One turning vector, and how many ticks it has turned:
The counts run from 0 to 328.
[ 10  -2 -13   8  16  18  -6 -15   3 -19   4   2 -22   9  -1   6  11  -1
   1 -29  -7  -2   7   6  -8  -4  12  -7 -14  -6 -16   0   4   0  -1 -13
 -17   7   6  -3  25   3   4 -15   0   3  14  -1  -4   0 -12 -12   3   4
   7  -1   4  11  -6   4  -1   1 -11   3  19   6  10  -9   1  18   5 -14
   7   6   6   8   0   6 -14   6   9 -22 -15   3  -4   4 -10  -4   1]
296
[ 12   0 -13  20  -4  12   5  -7   8 -11  -5  -1  -5  -6  13 -20  -2  -5
   5   7   9  13   2   4  -6   2   7  -4 -23   4 -11  -9  11   1   0  -5
 -10   4   6  -5  17  14  -5   4   0  10   7   0  -5   3 -21  -5   5  -7
  14   9   4 -16   0  -5 -13 -19 -16   9  15  -3   7 -21  -4  27   0  -8
  15   4  13  -2  -2  -2 -12  16   1   2  -1  -1   7   6  -8  23   6]
141
[  6  -5  -2   9 -14   4   5   8 -18 -20 -10  -2   0  -9  10  -4   9   4
  -5 -21 -14  13   1   7   5  11  -1  -3 -12   0  -8 -14   3  12   8  -7
 -14   3  11  -7  11  -1  -4  -7 -23   1  21   2  -8  -9  -7  -6  11  11
  13   6   6   8  -1  11  -5   1  -5  -8  15  11  15 -12  15  16   5 -16
  12   4  12   4 -15  11  -2   8   4  -3   3  11   8  11  -2 -10  14]
94
[ 16  -3  -8  19 -13  13   6   8 -15 -21 -13  -7   1  -6   8  -9   8  11
  -2 -14   3  27   5   0   3   1   1   7 -17  -1  -6 -14  10   2   5 -19
 -16   8   1  -3   6  -2  -2 -12  -4   7   8   2 -13  -6   4 -19   9  10
   8  11  14   0  -2   9  -5 -10   1  -6  17  14  11 -17  11  16   6 -21
   8   1   5   3 -12   6 -10  13   3   0   9   5   6   5  -3  -2  11]
100
[  0  -5  -8   4  14  16 -10   3  11   2   5   2 -10   9  14   8  -3  -8
  12  -4 -11   4  17  17  -8   8   8   5 -10 -10   8   6   2   5  19 -13
 -18  10   2   6   8  22  -8  -5   4  -4   0  -6   6  22 -11 -24   5  -5
   9   2  13  -4 -11   2  -3   8 -11 -18   8 -14  11  -4  -2  25   8   3
  11  -6   9 -11  -9  -1  -9   5  -2 -22  -1   4  -7   2   8   0   6]
42
[  3   1  -7  11  16  14  -5   5   9  -9 -11   1 -17   4  25 -11  -6 -13
   2 -10 -10   7   5   3   1  16   6  -4 -23   4 -16 -14   9   6   4 -11
  -7   3   9  -4  12  16   6  -2  -7  16  12  -5   6   9  -6 -18   6   3
  11   5  15   5  -6  -1  -3   5 -12 -17  22 -10   8  -5  11  22   1   4
   6   5   8  -5   5  -2  -8  12  -2 -15   1   7  -7  10  -2   4  13]
256
[ -8 -22  -5   4   3  -5   2  -4   3  -4  -4   4  -8  10   6  -1  -5 -17
  10  -2 -14  23  -1  15   2  13  -1 -10  -5   0   3  -4  -1   5  12  -4
  -9  -9  14  -2  21  11 -16  13 -15  -4  20  -4  -1   9 -15  -3   9  -3
  17  -4  -6 -16  -5   7  -9  23 -13 -13   9  -5  10  -1   9  17   2  -1
   8  11   5 -11 -19   0 -11   8  -1 -18   0   4   9   2  13  14  10]
196
[ 18  -7 -10  10 -11   6   4  11 -12 -26 -16  -5   1  -7   9  -2   6   8
   0 -15  -3  20   2   3   4   5  -2   0  -9   0  -5 -14   7   5  11 -15
 -20   1   7  -5  12  -8  -1  -2 -15  10  18   8 -13 -11  -4 -11   7  16
  10   8  10  -1  -3   9  -4  -1  -6  -4   9  14  10 -14   6  16   7 -21
   9   5   1   2  -9  14  -7  17   1  -7  -2   9   2   3  -2  -1  15]
279
[ -3   0 -12   6   3  11  -2 -12  -1 -22   0   2 -23  13  -5  -3  16  -1
   0 -25 -21   8   1   8  -4  -3   5 -10 -14  -7  -6   1  -1   7   5  -9
 -16   5  11  -8  29   6   0  -5  -5   1  16  -6  -2  -3 -11  -3  12  14
   8  -4  -4   9   0   8  -4   4  -4   8  13  12  10  -4   8  15   5 -10
  -3   6  12   5  -5   4 -19   4   0 -18  -8   9   3   5  -4  -7   0]
301
[  6  -8 -13  -1  -6   7  -4   0  -3  -9   7  -4  -4   4   9   3   1  11
   3 -14  -2  19  25   4   7  11  -6  12 -23 -15  -3  -6   7   1  17  -9
 -18  15   9  -7   8  -3  -7 -20 -14   8  -3   3 -15   2  -6 -21   4  15
  -1  13  21   3 -10   3 -13   6 -16 -13   5   5  10 -10   1   6  10 -18
  16   6   5  -5 -25  -1  -2  11  -2  -2  10   4   3  -2   8 -11   5]
63
[  5  -5  -6   0   9  13   2   3  -5 -15 -10  -2 -13   1   8   5   2  -9
  -2 -26 -18  12  -4   8  -4  10   5   0 -20   4  -4  -3   1   5   5 -16
 -17   4  11   4  15  12   1  -6  -5  -1  17 -10   3   5   2 -25  15   5
  10   0   9   9  -2  10   6  10   2  -8  19   5  14  -1   8  18  10  -9
   1   5   8   1  -1   0 -16  -2   3 -23  -7  16  -4   5   4 -14   7]
263
[  6  -6 -11   9  -4  10   1  -9  -9 -14   9   5 -11  -4   2   0  15   7
  -6 -15  -9   3  12  19  -3   5   4  -5 -13  -8  -6  13  -2   1  13   1
 -21  10  14  -9  22   5 -16 -13 -13 -15   7   1 -14  -2 -10  -4  12   7
   3  -3 -12   2   1   8 -17  -3 -15  11   4  10  18 -18  -2  18   8 -15
   9  11  20   6 -17   3 -13   1  -1 -11  -1  16   8   0   0   5   3]
308
[ 14 -15 -12  10  -3  20  -2 -11   8  -9   7  -2   2   0  -3   2   2   7
  12  -5  17  12  12   5  -5  -4  -1  12 -25  -8 -11   1   8   1   9 -15
 -17   9   3   1  18  -1 -10 -18   2   1   1   2 -11   7 -10  -2  -7  -7
   7  11  22 -15  -7   5  -8   5 -16  -5   8  -7   8  -9  -6  16   5 -18
  22  10   2  -7 -14   3  -9  15  14  -9  -6 -10   3   0   3   7   5]
177
[ -7 -23  -6   5  -3   2   5 -10  -3  -6   8   0  -2   8  -6   8   0   3
   6   1 -12  20   9  13   0  11  -9   6 -13  -9   9  10   2   0  16 -14
 -16   4  15   2  11  12 -23   3  -8  -5   3  -5 -11  10  -5 -10  16  -7
   6  -1   3 -17   2  14 -13  11  -6  -4   0   5  17  -6   2  13   8 -22
   6   4   2  -4 -26  -4 -16  -4  -6 -13   6   9  10  -6  14  -2   6]
199
[ -6 -20  -4   6  -2  -3   0  -1   2   3   4  -2  -1   6   3   0  -4  -5
   6   4 -10  15  12  14   2  15  -3   4 -10   0   9   6   5   6  18   0
 -15  -3  19   0  12  10 -28   8 -13 -11   8  -4  -7   9  -9  -8  13  -4
   8  -1  -1 -19   7  10 -13  11 -16  -7   8  -5  16  -9   1  17   4 -12
  14   4   8 -11 -24  -4  -8   5  -6  -9   2   4  10  -1  18   8  11]
200
[ -4   0  -4  -2   7  16  -5  -3  17   0   0   1 -21  17  12  -5  -7  -5
  13   5 -13   9  10   6  -2   7   8   1 -11 -15   7   1  13   2  15 -11
 -14  12   3  13  11  16   3 -13   1   2  -2  -7   5  13  -5 -18   7  -3
   6   1  14  -5 -11   8  -4   5 -13 -14   6  -9   6  -6  -1  18   4  -6
  10  -5   9 -18 -10 -15 -14  14  -5 -17   5   4   2   3  12  -2  11]
222
[  7  -8  -4   9   6  22  -5   3  11   2  -2  -2   0   1  15   3  -7   0
  16  -1   6  16  18   7  -3   6  -4  14 -21  -7  -2  -1   9   6  15 -14
 -14   9   0   7   1  18 -10 -13   5   3  -2  -4   1  16  -5 -18   1  -8
   8   7  19 -16  -6   4  -3   4 -13 -20   8 -10   9  -6  -1  20   5  -7
  18  -2   2 -10  -6  -3  -4  16  -2  -9   3   0  -3   5  12   4  13]
216
[  4   7  -6   5   0  15  -2  -7   9 -19 -15   5 -26  13   1  -6   7  -9
   3 -14 -15  11  -7  -1  -4  -4  14 -10 -15  -4  -5  -4  13   2  -3 -12
 -13   2   4   3  24   4  11  -9  -5   9  17  -8   2  -2 -16 -12  10   5
  10  -9   3   9  -5  11  -1   0 -11   0  13   2   2 -10   7  18  -3 -10
   2   0   6  -4   1  -1 -20  19   5  -9 -10   3   1  12  -5  -2   2]
115
[ 12  -6 -10  20 -10   5   7  -1  -2 -15  -6   1  -2  -5  13  -8  -1  -3
   1  -2   3  11  11  12   0   3   3  -2  -6   1  -1  -7   5   8  10  -1
 -15  -5  14 -11  15   6 -13   7 -10  -4  15   2 -12   0 -20  -5  10   5
  10   1   0 -13   7   2 -19 -15 -16  11  13   0  12 -21  -2  22   5 -12
  12   1  14  -1 -12   2  -9  19  -2   4  -1  10  12   2  -7  21  13]
315
[ -4 -18  -7  -4  -5   0  -3   6  -3 -15 -16  -1 -13  12   5   4  -4  -4
  -1  -8 -22  26   3   6   3  16   2   0  -8  -7   1 -13   3   5  12 -10
 -13  -4  16  -1  13  -9  -2   5 -20   9  24  -3  -5  -4  -2 -13  11  14
   8  -2   4  -5  -5  12  -9  19 -11 -19   8   7  11  -1  12   7   6 -12
   4  14  -1  -6 -21   6  -6   5   1 -17  -1   1   6  -1   9  -7   7]
235
[  0 -15   0  -9   7  10  -3  -3  -1  -7  -3  -2 -10  15   1   7   2   0
   1 -19 -21  16   8   8  -4  12  -2   8 -10  -9   5   4   9   3  14 -22
 -22   3  10   3  12  -2  -6  -7  -9   0  14  -9  -5   6   5 -18  13   4
   5  -6   7  -4  -4  12  -2  25  -8 -15   4   9  17  -2   2  10   2 -15
   6  12  -2  -8 -18   7 -12  -2  -5 -22  -4   5  -1   0  15 -14   6]
231
[ -6   2  -7   5   2  13   1   1   0 -20 -11   0 -21  10  12  -9   2 -19
   0 -17 -24  11  -2   4  -2  13  10 -11 -16   1  -1  -6   2   4   8 -12
 -10   5  11   3  21  16   9   2  -8   8  17  -9   8   4  -1 -23  14  10
  14  -1   3   5  -6  12   6  10   0 -12  16   4   6  -6  14  19   4  -1
  -2  -1   8   0  -2  -8 -19   7  -1 -19  -2   8  -3   5  -2 -11   7]
262
[  5 -12  -4  11  -1  20   2  -3  -1  -6   0 -12   4   0   3   3  -3   7
  14  -5   3  23  13   2  -4   2  -3  16 -26 -10   2  -4   6   2   6 -18
 -16  10  -3   5  -1  10  -8 -12   4   1   1  -9  -4  13   4 -22   9  -9
  14  11  29 -10  -9  10   2   7  -3 -23   8   1   6  -6   1  17   3 -15
  16  -1  -1  -9  -6  -6 -10   9   1 -10   8   2   0  -1  11  -3  13]
215
[ -7  -2  -6  -2   5   8  -5   2  10  -9  -6   2 -17  16  14   2  -3 -10
  11   0 -23  14  13  18   1  15   6   1  -8 -12  19   5   9   6  15  -7
 -15  11  11   9  15  13  -4  -2  -8  -4   6  -8   8  10  -7 -17  12   5
   1  -7   7  -7  -8  10  -2   8 -15 -16   3  -4   9  -3   0  10  10  -5
   3  -6  13 -10 -15  -5 -13   8  -2 -14   6  11   1   1  10  -1  10]
48
[ -2  -6 -15   8   6  15   0  -6   1 -10   8  -9  -4   5   8   0  -4   5
  13   3  -2  16  17   1  -4   4   1  12 -24 -13   7   1   4  -1  10 -15
 -18  13   1  10   5  19  -2 -13   8   5  -8 -12   0  17  -7 -23   4  -5
  11   8  27  -9 -15   5   0   4  -9 -11  12  -5   4  -2  -3  16   6  -8
  10  -2   4  -7 -11  -9 -12   7   1  -7  10   6  -2  -1   7  -7  12]
36
[  8   1  -5   3 -12   8   2  11  -8 -21  -6   3  -8  -6  19 -11  -3   3
  -5   5 -15  12   9   8  12  11   6  -4  -5  -4   2 -10  10   5  19  -1
 -12   9  14  -3  19   7   3  -1 -21   9   6   4  -3  -5 -14  -5   8  19
   1  -1   4  -6   1   5 -13 -10 -18  -2   8   4   7 -23   6  19   7 -11
  10  -2  10  -5 -16   3 -12  24  -4   0   6  12   8   1  -6   9   9]
277
[ -3  -9  -4  -8  -7   2  -4   1   4  -9  -4   3 -13  10  15  -5  -7   4
  -6  -4 -19  18  17   7   7  18  -1   6 -11 -13   4   4  11   3  16  -6
 -14  11  20   1   7   5  -7  -6 -20   7  -3   2  -7   1  -9 -13  16  10
  -6   3   8  -4  -4   4 -17   8 -15  -8   0   2  17 -10   2  10   3 -21
  15   6   5  -8 -26  -3 -11   7  -8  -7  13   9   6  -8  13   0   6]
238
[  6  -6  -6   5  10   7   3 -15  -3 -18   4  -6 -19  11  -5   4  15  -1
  -2 -24 -13  12   6  10  -4   3   7  -9 -15  -3   1  12   3   0   1 -14
 -17   5  16  -4  24   4  -6  -7   3  -2  10  -6  -9  -3  -9 -13  13   7
   5  -6  -2   7   0  12  -3  -1  -4   9  10  10  13 -15  -5  16   8 -14
  -1  11   7   9  -8  -1 -22   2   1 -18 -12  16   1  -6   0  -4   4]
302
[  3   3 -16  22  -2  21  -1 -11   1 -18   4  -7  -7   4  -3   2  16  -5
  13 -13   2  10  -5   5  -2  -9  10  -3 -19  -6 -11  -4   1   8   1 -12
 -10   4  -1   1  16  10  -5 -14   3  -1  17  -6   1   4 -16  -3   3 -10
  20   1  12  -1 -11   4   6  -3 -11  -6  17  -2   2  -5   7  23   1 -12
   9  -5  15   4   4   4 -10  16   6 -13  -9  -3   2  21  -6   3   8]
328
[ -9  -9 -17   6  10  12   0  -5   0 -17   4  -9  -4  10   1  10   4  -4
  12  -7 -13  17   4   4  -8  -1   5   4 -19  -8   0  -6  -2  -1   6 -19
 -17   9  -1   6   9  14  -5 -10   1   3   7 -13   3  14  -1 -21   6  -1
  14   7  21  -5 -13   8  14  13  -5 -24  18   0   4   8   8  15   7  -7
   5  -3   3  -9  -6  -6 -10   5   4 -19   0   2  -2   8   4 -16  12]
40
[  4  -2  -7  13   3  25   1 -10  10 -12   1  -1 -16   6  -2  -7   1  -8
   6   2 -10   5   1   7 -10  -1  12  -5 -14  -4   9   9   7  -1   2  -9
 -17  10   3   9  27  23  -8  -2   8  -6   0 -17   5   7 -15  -8  11  -9
  10  -3  -7  -5  -2   8  -4  -9 -10  10   8  -3   7 -16  -8  27   4 -10
   8  -5  11  -4  -3 -13 -24  10   2 -10  -4   9   2   1   3   9   1]
151
[ -1  -5 -11  -3  -9  -3   2   6   1 -11  -1   6  -9   7  18  -5  -1   3
   5   8 -11  18  22   6  13  15  -1   6  -8 -13   4  -7  10   4  21   4
 -14   8   9  -3   8   6  -4  -6 -21   7   7   5  -5   5 -12  -9  10  13
  -4   1   9   1  -9   4 -16   5 -25 -13  -1  -2   7  -7   7  12  10  -7
  13   4  12 -11 -29   2  -7  15  -7   3  12   4   7  -2   6   2   8]
59
[  7  -5   4   1  -1  10  -1  14  -3 -14 -13   5  -8  -2  17  -1   2  -4
  -1  -7 -20   8  10  15   7  20   7  -3   4  -4  15   7  16   6  18  -6
 -18   5  15   4  12   9  -6   3 -17   4   8   2  -5  -3  -9 -19  18   9
   2  -5  -8  -1   8   4  -9  -7 -11  -1   7   5  15 -20   3  17   7 -13
   3  10   6   2 -15   6 -14  12  -6 -14   0  20   3  -4   2   6   8]
271
[  2  -5  -5   3  15  10  -1   4   0  -2  -3   6 -15   8  14  -1   5   0
 -13 -25 -21   6  12  17   0  11  -2  -1  -8   2   1   6   3   6   8 -11
 -18  11  14  -8   7  10 -13  -8  -5  -9   5  -8  -3  10  -2 -23  21   9
  -1  -3  -4  12   3  12 -11   6  -5  -4   8   4  16 -13   4  13   9 -10
   4  10  12   6 -10   0  -9   3 -10 -16   3  19  -4  -2  10  -1   8]
85
[  7  -9 -11   9   6  16  -4 -20  15  -5   5  -3 -12  15  -3  -5  -2  -1
  15   0   4  12   7   5 -15   0   5   2 -23 -16  -3   8   7  -4   2 -16
 -16   2   6   3  15  10  -7 -11  16   3  -4  -9  -7  11 -11 -14   2  -9
   8   1  23 -13 -11   7  -7   5  -9   1   4  -5   6  -8 -11  17   3 -13
  10   7   1  -9  -6 -12 -17   8   4 -17  -4  -3   0  -4   9   7   3]
183
[  5  -7  -7   1  -1  17  -1 -10   1 -19   4   4 -16   9  -8   2  12   1
  -4 -24 -16   0   6   7  -5   4   2  -5 -13 -10  -7   7   4   5   5 -11
 -19   6   9  -6  29  -2  -5 -16 -15 -11  11  -1  -8  -8 -12  -4  14   5
   7  -5  -7   8  -1   9  -4   3  -9   9   9   9  20 -11   7  13   2 -19
   8   9   9   8 -12   6 -12   7   3 -21  -8   5   6   8  -4  -8  -3]
122
[  6 -20  -3  11  -8   9   2  -7  -5 -20   2 -10  -2   7 -19   7  12   0
   7 -13 -10  15  -2   9  -7   3   3   0   3  -3   5  11   2   7   8 -15
 -20  -2   8  -1  22   0 -12  -1  -7 -13  19  -2 -10  -2  -4  -6   9  -7
  15  -5  -3 -11   4  12   8  13  -4  -1   5  12  17 -11  -3  20  10 -17
   7   7   4   1 -12   7 -13   6   6 -20 -13   4   9   3   2   1   4]
160
[ -1  -2  -3   0   6  13  -1   1  -4 -11   4  10 -22   8  12  -3  -3  -8
  -4 -15 -23  -3  17  16   3  16   4  -2 -13  -7   8   9   4   7  14  -6
 -16  14  16   7  19  17  -6 -12 -15  -4   1  -4   3   7  -7 -21  16   6
  -2  -5  -3  10  -4   7  -2  -5 -10  -2  12  -1  10 -14   4  15   4 -10
   5  -5  13   2 -10  -6 -11   4  -8 -13   5  17  -1   5   4  -4   4]
265
[  3   4 -11   4   4   5   5   4   8  -8 -14   0 -11   1  22 -17  -9  -7
   7   4  -3  18   9   0   2  13   3  -2 -32   1  -5 -15  12   0   2  -7
  -7   7  16   3   5  14   7   1  -6  22   7  -3   0   2 -10 -22   8  11
  11   6  22  -5  -7   3 -17  -2 -11  -9  13  -4   4  -4   8  13  -2  -5
   7  -1  11  -5 -11 -10 -12  13  -5   2  17   4   2  -1   7   2   6]
250
